Here are some points, each followed by its number:
tensor([0.279, 0.951, 0.768, -0.233, -0.179, -0.651, -0.568, -0.210, -1.170,
        0.358, 0.548, -1.800, -0.422, 0.092, -0.625, -0.284]) 0
tensor([-0.808, -0.398, 0.555, 0.592, -0.070, 0.789, -1.273, 0.348, 0.294,
        -0.330, -0.294, 1.561, 0.056, -1.023, 1.846, 0.344]) 1
tensor([-1.200, 0.391, 0.609, -0.182, -0.582, -0.372, -1.000, -0.316, 0.001,
        -1.047, 0.560, -0.328, 0.479, 0.529, 0.479, -0.234]) 2
tensor([0.864, 0.105, -1.455, 3.754, -0.584, -0.259, 0.744, 3.434, 2.844,
        2.572, -0.254, 0.938, -1.239, -0.446, 0.669, -2.228]) 3
tensor([-0.213, -1.160, -1.737, 2.151, -0.699, 1.281, -0.434, 1.815, 2.702,
        0.529, -1.329, 2.405, -1.167, -1.077, 2.131, -0.975]) 4
tensor([1.820, 0.329, -0.972, 0.360, 1.209, 0.520, 1.343, 0.312, -0.751,
        3.052, 0.086, -1.313, -0.705, 0.048, -1.042, -0.149]) 5
tensor([0.707, -0.931, -1.335, -0.917, -0.683, -0.340, 0.319, 1.129, 0.691,
        -1.418, -0.285, 0.530, -1.141, -0.308, 0.414, 0.835]) 6
tensor([-0.007, 0.232, 0.522, -1.654, 0.320, -1.309, 1.120, -0.957, -1.214,
        -0.584, 1.033, -3.087, -0.070, 1.636, -1.702, 0.709]) 7
tensor([0.556, 0.727, 1.098, -1.681, 0.961, -1.409, 0.538, -1.633, -1.071,
        1.011, 0.816, -1.547, 1.051, 1.571, -0.335, 1.535]) 8
tensor([1.220, -1.200, -1.915, -1.648, 0.762, 1.015, 1.303, -0.292, -0.102,
        0.516, -1.051, 0.268, -0.314, 0.593, -0.481, 0.793]) 9
tensor([-0.606, 0.540, 1.530, -0.077, 0.687, -0.662, -0.012, -1.488, -0.827,
        -0.086, 1.101, -0.214, 1.139, 0.215, -0.356, 0.518]) 10
tensor([-0.305, -1.091, 0.559, -2.071, -1.420, 0.876, -1.428, -1.635, -1.041,
        -2.517, -0.558, 0.538, -0.080, -0.135, -0.412, 0.893]) 11
tensor([-0.362, 0.662, -0.483, 0.126, -0.186, -0.086, -0.212, 0.799, -0.353,
        -0.799, -0.647, 0.233, -0.178, -0.542, -0.060, -0.539]) 12
tensor([0.954, -0.078, -1.628, 3.865, -0.511, -0.249, 0.748, 3.944, 2.943,
        2.634, -0.527, 1.583, -0.967, -0.331, 1.098, -2.479]) 13
tensor([0.289, 0.523, -0.877, 2.942, -0.321, -0.380, 0.568, 2.853, 2.050,
        1.506, -0.191, 0.888, -0.475, -0.667, 0.843, -2.047]) 14
tensor([-1.077, 0.348, 0.927, 0.651, -0.592, -0.234, -1.179, -0.268, -0.296,
        -1.590, 0.006, 0.493, 0.282, -1.266, 0.410, -0.289]) 15
tensor([0.312, -0.115, -0.538, -2.997, -0.373, 1.034, -1.532, -1.056, -2.093,
        -2.316, -1.467, 0.686, 0.035, -0.454, -0.596, 1.516]) 16
tensor([-1.330, 0.057, 0.575, 0.177, -0.142, 0.093, -0.871, -0.478, 0.124,
        -2.124, -0.189, 0.353, 0.880, -0.987, 0.672, 0.011]) 17
tensor([-0.553, -0.406, 0.120, -2.672, -0.338, -0.752, 0.019, -0.091, 0.166,
        -2.826, -0.038, -0.433, 0.054, 0.546, 0.557, 1.931]) 18
tensor([-0.020, -1.417, -0.345, -1.143, 1.737, 1.137, 1.491, -2.525, 0.058,
        1.977, -0.072, 0.263, 1.421, 1.410, 0.302, 0.618]) 19
tensor([-0.207, 0.598, 0.959, -1.401, -0.026, -1.493, 0.841, -0.698, -1.669,
        -1.260, 1.002, -3.062, -0.465, 1.790, -2.105, 0.322]) 20
tensor([0.244, 0.666, -1.124, 4.689, -0.473, -0.319, 0.840, 4.266, 3.408,
        2.412, -0.246, 1.746, -0.875, -0.887, 1.458, -2.934]) 21
tensor([-0.700, 0.896, 0.504, -1.554, 0.937, -1.114, 0.195, 0.534, 0.509,
        -2.714, -0.115, 0.814, 1.490, -0.599, 1.272, 1.641]) 22
tensor([0.821, -0.883, -0.805, 0.112, 0.046, 1.611, 0.520, -1.043, -0.885,
        1.775, -0.255, -0.928, -0.682, 0.431, -1.149, -0.823]) 23
tensor([2.446, 0.214, 0.623, 2.348, 0.552, 0.286, 1.129, -1.538, -0.732,
        5.794, 1.888, -0.744, 0.105, 0.542, -1.852, -1.241]) 24
tensor([-0.491, -0.430, 0.671, -0.914, -0.425, 0.516, -0.272, -1.234, -1.095,
        -1.086, 0.576, -1.066, 0.045, 0.323, -1.105, -0.107]) 25
tensor([-1.009, 0.373, 2.033, -1.671, 0.861, -1.248, 0.246, -2.573, -1.400,
        -1.007, 1.576, -2.491, 1.678, 1.639, -0.631, 1.067]) 26
tensor([0.641, 0.222, -0.317, 0.137, -0.380, 0.131, 0.220, 0.861, 0.268,
        0.688, -0.348, -0.140, -0.738, -0.109, -0.133, -0.753]) 27
tensor([-0.597, -0.626, 0.066, 0.648, 0.080, 1.270, -1.203, -0.616, -0.023,
        -0.143, -0.279, 1.302, 0.132, -1.178, 1.360, 0.259]) 28
tensor([0.076, 0.002, 0.551, -0.554, 0.381, 0.045, 0.051, -0.630, -0.641,
        -0.532, 0.436, -0.262, 0.423, 0.130, -0.455, 0.369]) 29
tensor([-0.426, 0.297, 1.078, -0.764, 0.359, -0.833, 0.035, -1.101, -0.724,
        -0.245, 0.721, -0.937, 0.783, 0.688, -0.303, 0.760]) 30
tensor([0.417, 0.245, -0.640, -0.430, -1.099, -0.014, -0.072, 2.110, 0.978,
        -1.623, -0.822, 1.055, -0.682, -1.048, 0.742, -0.164]) 31
New points follow, each followed by the numbers of its two nearest points above by angle, nearest first.
tensor([-0.513, -0.809, -1.982, 1.423, -0.434, 0.987, -0.261, 2.006, 2.562,
        0.408, -1.224, 2.456, -0.713, -0.973, 2.158, -0.562]) 4 13
tensor([-0.817, 0.959, -0.357, -0.255, 1.211, -1.083, 0.733, 0.665, 1.158,
        -0.199, -0.329, 0.226, 1.014, 0.343, 1.195, 0.681]) 22 18
tensor([-1.474, 0.036, 2.140, -1.212, -1.035, 0.694, -1.778, -3.170, -2.565,
        -1.645, 0.812, -1.861, 0.649, 0.424, -1.233, -0.205]) 25 29
tensor([-0.516, -0.756, -0.180, -0.866, 2.100, 1.659, -0.697, -3.548, -1.500,
        1.424, -0.697, 2.437, 1.819, 0.043, 0.039, 1.868]) 19 28
tensor([-0.796, 0.679, 0.271, -1.496, 0.495, -1.129, -0.360, 1.361, 0.724,
        -3.276, -0.624, 2.171, 1.395, -1.336, 1.511, 1.479]) 22 17
tensor([2.265, 0.287, 1.208, 1.938, 0.738, 0.398, 0.656, -0.923, -0.783,
        4.936, 1.510, -0.864, -0.271, 0.507, -1.007, -0.654]) 24 5
tensor([1.285, -0.269, -1.281, -1.325, 1.081, 0.708, 0.547, 0.030, -0.726,
        0.869, -0.912, 0.104, -0.456, -0.186, -0.746, 1.254]) 9 5
tensor([-0.140, -0.232, 0.610, -1.033, -0.186, 0.401, 0.291, -1.344, -1.010,
        -1.036, 0.136, -1.172, 0.103, 0.400, -0.972, 0.008]) 25 29
tensor([-0.074, -0.739, 0.298, -0.467, -1.491, 0.240, -1.147, -0.466, -0.318,
        -1.306, -0.164, 0.591, -0.457, -0.178, -0.052, 0.061]) 11 16
tensor([0.498, -2.170, -1.144, 1.416, -1.979, 1.008, -0.057, 0.816, 1.677,
        0.332, -0.077, 1.416, -1.774, 0.286, 0.786, -0.555]) 4 13
tensor([0.274, -0.475, 0.148, -0.344, -0.506, 0.038, -0.026, -0.228, -0.254,
        -0.657, -0.213, -0.002, -0.260, -0.110, -0.492, -0.008]) 11 25
tensor([0.419, -0.611, 0.282, -0.999, -1.032, 0.317, -0.217, -0.344, -0.764,
        -1.649, 0.376, -1.045, -0.293, 0.449, -1.267, -0.085]) 25 11
tensor([-0.440, 0.328, -0.589, -4.646, -0.418, 1.453, -2.050, -1.618, -2.503,
        -3.544, -1.799, 1.082, 0.548, -0.945, -0.197, 2.380]) 16 11
tensor([-0.534, 0.747, 0.545, -1.594, 0.521, -0.737, -0.055, 0.385, 0.136,
        -2.889, -0.471, 0.086, 0.772, -0.816, 0.971, 1.272]) 22 18
tensor([-0.518, 0.474, 0.027, -0.400, 0.787, -0.392, 0.046, 0.015, -0.272,
        -0.504, -0.447, 0.452, 0.791, -0.022, -0.087, 0.215]) 22 17
tensor([-0.332, -0.907, -1.862, 1.790, -0.117, 0.881, -0.255, 1.830, 2.050,
        0.940, -0.937, 2.297, -0.765, -1.106, 1.868, -0.596]) 4 13
tensor([2.545, 0.027, 1.281, 2.063, 0.583, 0.523, 0.756, -1.147, -0.744,
        5.554, 1.803, -0.418, 0.002, 0.679, -1.188, -0.820]) 24 5
tensor([-1.086, -0.044, 0.439, 0.051, -0.025, 0.276, -0.135, -0.467, 0.649,
        -1.332, -0.122, -0.254, 0.745, -0.363, 1.203, -0.112]) 17 2
tensor([1.183, -0.053, -1.286, -1.006, 0.780, -0.327, 1.081, 0.507, 0.226,
        0.683, -0.127, 0.501, -0.269, 1.817, -0.297, 0.842]) 9 5
tensor([1.746, 0.136, 1.645, 2.365, 0.641, 0.828, 0.382, -1.418, -0.967,
        5.432, 1.851, -0.986, -0.243, 0.890, -1.535, -1.212]) 24 5
